Each named turn below is shown by a few rows before and after it. Which turns, in which order, take the first row of each later pair to the second? The first pair is answered.
turn j273:
[ 29 -18   7 -25 -21   8  12 -14  19   8  20] -> [ 23 -12  17 -24 -20  -5  23 -17  18   2  22]
[ 14   1 -31   2 -12   1  27  30  21 -34   3] -> [  1  11 -16   3  -6 -18  33  22  19 -37   4]
[  7 -16 -15  -5  15   2  -2  17   9 -11  -6] -> [  8 -16 -15  -7  15  -1   4  17  11 -12  -4]
[  7  -3  -3  -3   6   0 -11  27   4  -1 -14] -> [ 11  -3  -8  -3   4   4  -3  27   9  -2 -14]
turn j736:
[ 18   6 -13  -1 -21  10 -11   0  -5   1  -6] -> [ 16  10  -7   3 -21   4  -2 -15 -11  -3  -3]
[  7  -7 -29  -2  -1  17 -22  17  -8 -17   1] -> [  8  14 -17  11   0   0 -24 -11 -21 -22 -11]
[  6  22  12  17   9 -21  -9 -17  -6  -2 -18] -> [ -6   6  18   5   4 -16  26 -20   1  -3  19]
[ 12  -1  -6   2   6  14 -16  12  -4   8 -12] -> [ 11  11   5   8   5  -3  -9 -13 -13   3 -14]
turn j516:
[-14  -7   8   3   4  -6  -8  12   3   1   2] -> [ -2   7   5  10   1  -6 -14  -6  -6  -1 -12]
[-18 -12   9  -8   3  -3 -14  -9 -13  10  13] -> [-18  -6   8  -3   4  -7 -22  -4 -12  11   2]
[  1 -10 -12  -1  -7  18 -17  28   3  12  -5] -> [ 18   1 -17   8 -14  21 -21   6  -5  10 -14]
[ 15 -15   5   6  -1  -2 -15 -20 -12  10  13] -> [  1 -26   9   0   2  -3 -11   0  -3  11  23]
turn j911:
[  4 -20 -12  -4  -4  39 -21 -20 -11  25  14] -> [-36 -13   0 -19  11 -10  20  30  15  -5  15]
[ 20 -18  -7 -12  -8  18  17 -10 -14   8  32] -> [  5   7  -2 -12   3 -28  31  20  -4 -19  10]
[ -5  -7   5   5   2   3 -12   3   7  -2  -6] -> [ -4  -7   6   3   3   2 -11   2   8  -2  -3]
Pairs:
(2 to 3 turns a pair)
[  1 -15   3  -4  -2  22   9  -2  -5  -4  11] -> [ -3 -14  -3  -7   0  18   1  15   0  -5   4]
j273 j273 j736
[-12   8  15   2  20 -10 -24 -10 -16   3 -13] -> [  3 -18  -4  -8   5  30 -11  -8  -7  13  16]
j911 j273 j273
[  5 -12 -14  -5 -19  33 -10  18  17  24  29] -> [ -1  29  -4  10  -5 -26 -17  36  14   1 -22]
j911 j736 j273
[ 15  11 -22   4  17  14 -22  20   1  -8 -27] -> [ 31   3 -30   3  -1  28   8  -7   0  -9  -2]
j273 j516
[  8   9 -20   2  -9 -16  15   3   8 -19 -12] -> [ 17   1 -13   6 -13   5   4 -30  -4  -3   0]
j273 j911 j273
[ 17   2 -29  11 -17  30   8 -33  26 -18   8] -> [-34  13  10   6   7 -23  23 -15  26 -30   6]
j911 j273 j273
[ 22  24 -18  11  -2  -1   3  21  14  -7 -30] -> [ 16  -5 -20   3  -1  31 -12  30  14  16  -8]
j911 j516 j516
[  0  -9   0   6  10   0 -35 -18 -10  11 -13] -> [-26 -11  13   1  18 -19 -22  -1  -3   6  -6]
j736 j516 j516
[-14 -19   7 -15  -7  27 -10  23   8  24  20] -> [  9  12   9   9 -11  19 -34 -23 -13  23  -9]
j911 j736 j911
[ -5 -10  -1 -12   3  14 -23  30  -8  10 -20] -> [-13 -23   1 -21   2  20  -8  30  -5  12   1]
j516 j516 j516
[ 15  11 -13  10 -14 -14   0 -14  -1 -13 -26] -> [ 13   8 -20   3 -16 -14  17   1  10 -19 -20]
j736 j736 j911
[ -7  15  -1   4  15 -20 -26  26  -4  -3 -35] -> [ 12   6 -23  -1   5   6 -26  34   3   0 -31]
j273 j273
[-10 -14   5 -10  16  17 -15  13  -8  13   8] -> [  4  -8  -6  -1  11  21 -26   4  -9  14  -7]
j736 j273
[-33 -16  13  -8   0   7   1  -4   0  10  34] -> [ 11   0 -21   6  -8  25 -36   6   0  10 -11]
j736 j516 j273
[-18  16  15   4  21 -25 -38  21  -6   7 -34] -> [ 16  -1 -23   2   4  19 -43  31   5  16 -28]
j273 j273
[ 16 -47  -8   3 -20  34  -7  -4   6  27  45] -> [ 24  16  13  27 -21 -35  24 -52 -10 -11   9]
j911 j911 j736
[-17  16  19   8   4 -21 -14  16   2   0  -5] -> [-12  24  21  14  -3 -24  -3  -9  -5  -3  -1]
j736 j516
[  8   5 -16  -8  15  21 -31  44  22   3  -6] -> [  1 -12 -13 -17  12  30 -11  38  26   7  19]
j516 j516 j516
[ 34  17 -22  11 -10  10 -14 -10  -3  -4 -26] -> [ 15  22   4  10 -10 -10  15 -41 -10 -11  -6]
j736 j273
[-22  -8   8 -12  12 -27   5  17  13   0  10] -> [ 11  14   1   7   0 -25 -10 -30  -6   0 -11]
j736 j736 j516
[-38 -26  30 -15  15 -21  16  18  -3   9  21] -> [-32 -23  24  -4  24 -11 -29  35  -7  21  -5]
j273 j736
[  3  10  11  -2   4 -34  13  24  14 -12 -14] -> [  5   2   7  -8  -1 -28  27  23  21 -13  -2]
j516 j736 j516
[ -7 -11 -18  -4  12   5  -7  34  12  -8  10] -> [  5 -11  -7   9   2  19 -10 -29 -12   4  23]
j911 j736 j911
[ -6 -20  -2 -10  -3  25  16   3  14  13  40] -> [ 19 -10 -29  -3  -6  30  -4  23  17  12   8]
j736 j273
[-15 -16   2  -4  26   0  37   2  13   4  33] -> [  6  13 -10  18  36  -7 -27  11   1  11 -30]
j736 j736
[-20  28  26  -4  12 -29  39 -20 -10 -27  10] -> [-31  -5  27 -16  10   6  37 -18  -8  -7  44]
j911 j516
[ -2   9   4  -5   3 -12  20  -3  -6 -14   3] -> [ 15   4 -11  -1  -3  14 -12  -6  -8   1  -6]
j736 j516 j911
[-13  23   1  -7   2 -25   1  10  -2 -16  -2] -> [ -1  10  -2  -1  -5  12 -30 -15 -15   8   4]
j273 j911
[-16  14   9 -10  11 -22 -20   7  -1  -5 -30] -> [-24 -19  13 -19   2  14 -10 -15  -5  15  16]
j911 j736 j516
[ 49   6 -15   7 -21  24   9 -22  -2  -2  14] -> [ 48  12 -15   5 -22  13  25 -15   4 -12  12]
j736 j736 j273
[  7   7  -1   5  -5  11 -12 -11  -8   4  -6] -> [  6   1  -7   3  -3  14 -14   1  -4   5  -7]
j911 j736 j516
[ -1   9  10   4   8 -12 -14  11   3  -4 -21] -> [ -9 -11  14  -9   0  -2  20   5  11  -4  14]
j736 j516 j736
[ 25  -6 -20  -4   0   9 -14 -15  -4   9  -2] -> [ 17  -9 -19  -6   3  10 -25  -3   0  14  -5]
j516 j736
[-10  14   2  -1  10 -15  23   8  -1 -17  18] -> [ -8  15   9  11  16   1 -26 -11 -20   6   2]
j273 j273 j911
[ 19   5  -4 -16 -11  13   7  -9 -18 -13  15] -> [  9  -2  -8 -20  -2  14  -4  24  -7  -9  10]
j736 j516
[ 33  -9 -37   6 -13  30  -2   4   5  -3   3] -> [ 35   2 -38   7 -14  14   7   5   9 -16  -4]
j273 j736
[ 15  19   0   7  -6  -9   6 -21  -6  -4  -8] -> [ -5   4  -5  -8  -4 -10  15  27  13  -7   1]
j911 j736 j911
[ 13   6 -19   6 -11  14 -28  27  -1   3 -28] -> [-14  -8   2 -12 -14  -4  38  16  10 -12  22]
j516 j911 j273
[ 11   3 -18  -2 -10   1  16   1   9 -14   5] -> [ -9  -1  -5  -7   2  -8  17  12  11 -12  11]
j273 j273 j736
[-10  -6   0  -4   8  -2   1  33   8  -1  -1] -> [ 12  17   2  15   1 -12  -1 -15  -9  -6 -17]
j911 j273 j736
[  6   5  -7  -4  -7 -13  27   1  14 -12  -3] -> [ 17 -12 -22  -4 -10  20   1   4  12   6   3]
j911 j911 j736
[ 24  -9 -17   4  -9  29   2 -26   3   7  12] -> [  3 -22 -13 -11  -3  22  19  12  20   2  24]
j736 j516 j273
[-31   7   3   9   8 -17   6  44  17  -8   3] -> [ -1   3  -9  23   0  21 -48   6  -5  20 -11]
j736 j273 j911
[-10  -6  13   0   7 -13   5 -22  -4  -2  14] -> [-22 -12   8  -8  14 -13  -4  11   5  -2   9]
j516 j736
[ -9 -20  -8 -21  -8   7  42   3   4  -7  31] -> [-13 -20 -18 -21   2   9   5  45  12   1   5]
j273 j736
[ 12  11  -2   1   6 -16  12 -19  -7  -6  -2] -> [-14  -2  13  -5  16 -17   0  -7  -6   3   6]
j516 j273 j273
[-30   9  23  -7   5 -33  21   1   1  -1  10] -> [  4 -11  -7   2  -9  26 -29 -17 -12  28   4]
j736 j516 j911
[ 40   8 -33   2 -21  -2  38   3  28 -37   9] -> [ -2  29  13  10  -1 -51  32  -8  12 -42   0]
j273 j273
[-24   7   5  -2   5 -32  26  -2   0  -7   7] -> [  9  -7 -21   7  -6  21 -23 -15 -12  22  -1]
j736 j516 j911
[  9  -1 -27   4 -23  -6   4  12   3 -32 -24] -> [  2   9 -12  10 -20 -23   9  -7  -4 -36 -25]
j736 j273
[-31 -17  33 -23  11 -10 -44  25   7   3   0] -> [-14   4  28  -7   8 -13 -62  -5  -8   3 -23]
j273 j736
[ 34  28 -17  11  -2 -25  -9 -20  -7 -13 -49] -> [ -9 -20 -18 -25  11  -8  16  56  27  -8  -3]
j736 j516 j736
[-22  11  16 -12  23 -10  -2  29  32   8 -13] -> [-15  17  18  -6  22  -7 -19  19  24  12 -24]
j736 j273
[-32 -18  10   4  14   6 -29   8  -2  15  -3] -> [-13  -1  -6  11  11  -1 -35  15  -1   6 -24]
j273 j911 j911
[  3  29  -1  -4   0 -26  19 -17  16 -21  -2] -> [-19   9  -2 -11  16 -12 -20  27  21  -1  -9]
j911 j516 j516
[-11  27  18   4   6 -31  10  -2  13 -14 -22] -> [ 20   7   0  10  -8  23 -13 -41  -1  14  -4]
j911 j273
[ 17  29  20  28 -14 -16 -16 -34  -9 -12  -9] -> [-10   7  38  11 -12 -14  15 -31  -3 -11  30]
j736 j273
[ 14   9   0   3  -4  13  15 -23  -7   1  15] -> [  3  15  12   5   1   0  12 -26 -10  -1  10]
j273 j273
[ -2 -12 -14  -6  -3  -6   6  29   7  -2  20] -> [ 11   3 -20   2  -6  -8 -15  31   2  -2  -5]
j736 j273
[-10 -28   0   1   5  33 -34  23  -2  14  17] -> [-18 -13  -1  -3  12  -2 -21  55  10  -7  -2]
j911 j273
[ 24   2 -18   1  -1  -9  -4  32  12  -8 -34] -> [ 16  18   3  13   5 -24 -13  -3  -6  -5 -42]
j736 j273 j273
[  0  10   9   1  -9 -29  26 -25 -10 -18  14] -> [  8 -10 -23 -10  -5   3 -15  43  10  -4  -4]
j736 j736
[-17 -17  -3   1   6  11  -4  22  -8   2  11] -> [  3 -11  -8  12  -4  23 -12 -10 -21   6   6]
j911 j911 j516
[ 23  -3 -32  -4 -16   0 -13  21   6   9 -14] -> [-13 -10  -3 -15  -7 -22  31  10   8   0  21]
j736 j736 j516
[ 24  15 -11   4  -8  -8  26 -13   7 -15  -1] -> [ -3  15  -1  -2   9 -25  11  27  14 -12 -11]
j516 j516 j273
[ -8 -15   8 -16  -1  16   8   2   6  11  19] -> [  8  11   8   2  -3   6 -14 -28 -10   8 -10]
j736 j516 j736
[-27  29  22   8  12 -33  19   6 -11 -14   6] -> [ -9   3  14   6  -2  11  24 -33 -21   6  40]
j911 j736
[-15 -18  10  -5  17  17 -10   7   9  16   8] -> [-19   7  22   4  24 -18  -1   6   7   0 -16]
j911 j736
[ 27 -26 -40 -10  -4  22 -14  40   4  -2  -8] -> [ 39   9 -37   7  -6  -3 -14  18  -6 -19 -35]
j273 j736
[ 16  24   5 -10   8 -37  28   6   5 -23 -16] -> [ -7  14  16 -14  16 -39  30  14   4 -16  -5]
j736 j273
[  4  -1   1 -14   2 -12  25  18  11 -10  -4] -> [ 10  15   5  -2   5 -21  10   2  -1 -11 -21]
j273 j516
[  8 -12 -21 -21 -24 -12 -10   8   7   3   1] -> [ 11  -9 -17 -16 -23  -6 -23  -7  -1   7  -4]
j736 j911 j736
[ 18  10   0  15 -13  -5  18  -9  -7  -8   2] -> [ 17  -8 -10   9 -14  17  13  11   2  -1  12]
j911 j736
[ 26  -6  17  -1 -17   3   8 -20 -11  -7   2] -> [ 17 -15   4 -13 -12   2   9  29   8  -9   1]
j736 j736 j911
[ -6 -23 -13 -11   7   1 -31  40   9  20 -12] -> [ -9 -33   3  -3   3  17 -28 -14 -10  33  12]
j736 j911
[ 28   5  -4  -1 -12   3  33 -38   2   3   9] -> [ -4  12  26   5   7 -20   1 -44 -11  12  -5]
j273 j273 j273
[-24 -19   6 -13  24 -14   2  44   1   1   6] -> [  3 -12  -1   5  18  10 -46   6 -24  20 -18]
j736 j911
[ 17   5   7   5   4   6  25 -46 -12 -22  22] -> [  0  14  22   7  17 -11   7 -47 -21 -20   8]
j911 j273 j911
[  9 -14 -27  -6 -14  29  -2  12  -1   8  10] -> [  7  11 -24  -1 -11 -11  24  22   6 -18  -6]
j273 j911
[-25   2  29  10  13 -24   8  -5  -1 -12   4] -> [-27 -14  18   3  18  -4 -17  26   4   1  -3]
j736 j273 j736
[-10   9   4  -1   7 -24   6  10   6 -10  -1] -> [-17 -12   2  -6   9   0  -8  17   6   6  11]
j911 j516 j516
[ -7   3   6   0   1  -1  17  -9 -12 -11  20] -> [ -6  -2  -3  -5   2   3  19   6  -2 -14  19]
j911 j736
[ 12   5 -26   6  -1  17 -38  19  -2   1 -40] -> [ 11  10  -5   4 -19  -1  39 -44  -8 -21   5]
j273 j736 j736
[ 11  12   6   0 -19 -13  27 -28   9  10  -5] -> [ 12  16  -4  -3 -17 -19  25   3  21   3 -17]
j736 j911
[ -5   4  -6  19   7   0 -29  11   5  18 -22] -> [ -7  12   7  24   6  -2 -21 -21  -7  18 -13]
j736 j273
[ -3 -19  -8   3  -8  16 -25  12  -4  23  -9] -> [-16   7  18  10  -2 -27   1 -15 -14   2 -16]
j911 j736 j736
[-16   8  11  -1  11 -26  14   7   3  -6  -2] -> [  4  20   5  11  10 -20  -8  -7  -7  -2 -18]
j736 j273 j516
[ -1  -3 -11   8   0  14 -18  20   7  12  -4] -> [ -7 -13  -8  -2  -4  13   9  19  14   7  16]
j516 j911
[ 29   8 -16  18  -9  17 -36 -32 -18  15 -22] -> [-24 -32  -4 -15  10  16 -20  44  11  19  11]
j516 j516
[-30 -41  11 -26   6  11 -15  18  -8  14  32] -> [-19   5   6 -15  12 -42 -14  40  -1 -18 -23]
j273 j911
[-31  15  12  17  13 -19   0  45  14 -23  16] -> [-29  28  18  22  15 -34  -1  30   8 -24   4]
j736 j736
[-21  -7  25 -11   0 -14   9 -10   8  -5   0] -> [ -4  -4  19   0  -2   2 -21 -28  -2   7 -13]
j516 j911
[ 20  -3  -3 -13 -23  15  18 -12   2  -4   2] -> [ 21  -1  -6 -15 -26   8  19  -2   5  -8   0]
j736 j273
